In the data rows, 128 means zero.
Here are some numbered points:
(131, 136, 111, 123, 132, 124, 138, 130, 133, 132, 137, 111) 0
(154, 133, 100, 124, 109, 126, 121, 138, 161, 129, 173, 114) 1
(143, 171, 123, 160, 125, 103, 112, 131, 129, 114, 127, 149) 2
(131, 107, 145, 143, 104, 123, 140, 147, 129, 119, 126, 145) 3
(109, 116, 144, 131, 140, 139, 102, 131, 093, 120, 107, 120) 4
(136, 125, 123, 124, 146, 122, 127, 128, 108, 125, 106, 133) 5
(150, 116, 094, 107, 124, 123, 120, 152, 126, 137, 140, 116) 6
(202, 150, 107, 107, 118, 113, 126, 140, 145, 120, 224, 087) 7
(107, 123, 132, 126, 105, 129, 132, 127, 130, 135, 116, 135) 8
(191, 194, 207, 164, 181, 166, 109, 049, 153, 096, 123, 190) 9
(120, 144, 121, 113, 142, 141, 126, 101, 134, 124, 133, 117) 10
(112, 122, 123, 119, 112, 131, 128, 107, 138, 133, 127, 133) 11
(165, 141, 127, 120, 165, 126, 121, 120, 109, 116, 112, 141) 12
(128, 124, 169, 152, 090, 121, 156, 190, 080, 129, 119, 170) 13
(112, 150, 140, 161, 091, 121, 118, 094, 158, 110, 121, 133) 14
(156, 132, 089, 092, 143, 121, 124, 145, 110, 131, 136, 100) 15
(161, 144, 095, 104, 158, 117, 124, 146, 110, 128, 152, 090) 16
(132, 106, 126, 111, 124, 132, 121, 152, 102, 131, 123, 138) 17
(128, 055, 156, 134, 176, 146, 111, 132, 098, 136, 112, 126) 18
(105, 132, 146, 135, 106, 139, 115, 132, 115, 122, 097, 150) 19
(134, 086, 140, 134, 155, 134, 118, 133, 116, 122, 114, 126) 20
(152, 148, 089, 096, 133, 122, 135, 128, 139, 135, 153, 111) 21
(119, 140, 120, 109, 130, 140, 100, 092, 112, 124, 122, 146) 22
(160, 091, 067, 107, 131, 112, 169, 178, 173, 151, 208, 057) 23
(130, 149, 149, 113, 110, 135, 140, 123, 124, 125, 139, 141) 24
(156, 140, 080, 088, 160, 121, 125, 152, 112, 131, 140, 089) 25
(080, 118, 129, 156, 126, 104, 133, 125, 102, 108, 068, 142) 26
(141, 165, 070, 095, 114, 111, 138, 132, 187, 154, 169, 087) 27
(120, 119, 154, 145, 116, 127, 143, 168, 105, 124, 118, 144) 28
(121, 134, 137, 130, 124, 134, 110, 104, 125, 119, 114, 142) 29
(125, 119, 163, 153, 117, 131, 120, 128, 119, 108, 123, 146) 30
(136, 114, 140, 130, 118, 130, 144, 140, 129, 123, 131, 136) 31
(089, 048, 175, 177, 136, 128, 093, 133, 096, 138, 037, 187) 32
(124, 146, 129, 131, 126, 126, 113, 053, 147, 105, 130, 135) 33
New points follow, each followed by the number of its nearest point above by angle.
(153, 182, 146, 093, 079, 166, 146, 127, 124, 141, 155, 151) -> 24
(102, 105, 134, 126, 093, 122, 136, 130, 132, 135, 096, 147) -> 8
(149, 177, 117, 159, 120, 115, 115, 137, 141, 121, 134, 115) -> 2
(144, 131, 141, 140, 134, 135, 131, 125, 134, 122, 124, 139) -> 9
(168, 135, 164, 158, 158, 143, 131, 118, 132, 111, 114, 153) -> 9
(119, 138, 124, 114, 129, 140, 112, 102, 117, 122, 118, 144) -> 22
(149, 149, 130, 129, 164, 125, 130, 111, 121, 117, 117, 126) -> 12
(118, 129, 145, 123, 139, 133, 116, 129, 102, 119, 123, 117) -> 4
(100, 123, 127, 143, 139, 119, 131, 126, 117, 118, 095, 135) -> 26
(143, 163, 122, 146, 123, 121, 117, 139, 132, 123, 126, 130) -> 2
(162, 140, 145, 076, 111, 137, 094, 143, 068, 111, 136, 203) -> 17
(122, 119, 157, 145, 117, 129, 125, 123, 126, 112, 123, 140) -> 30
(106, 087, 147, 151, 140, 125, 117, 133, 108, 130, 086, 159) -> 32
(110, 153, 134, 152, 119, 131, 147, 099, 155, 116, 113, 143) -> 14
(119, 113, 164, 136, 123, 146, 074, 085, 102, 128, 088, 175) -> 29
(152, 163, 119, 148, 122, 118, 116, 133, 134, 118, 127, 132) -> 2
(095, 123, 140, 118, 083, 132, 141, 144, 127, 148, 113, 143) -> 8
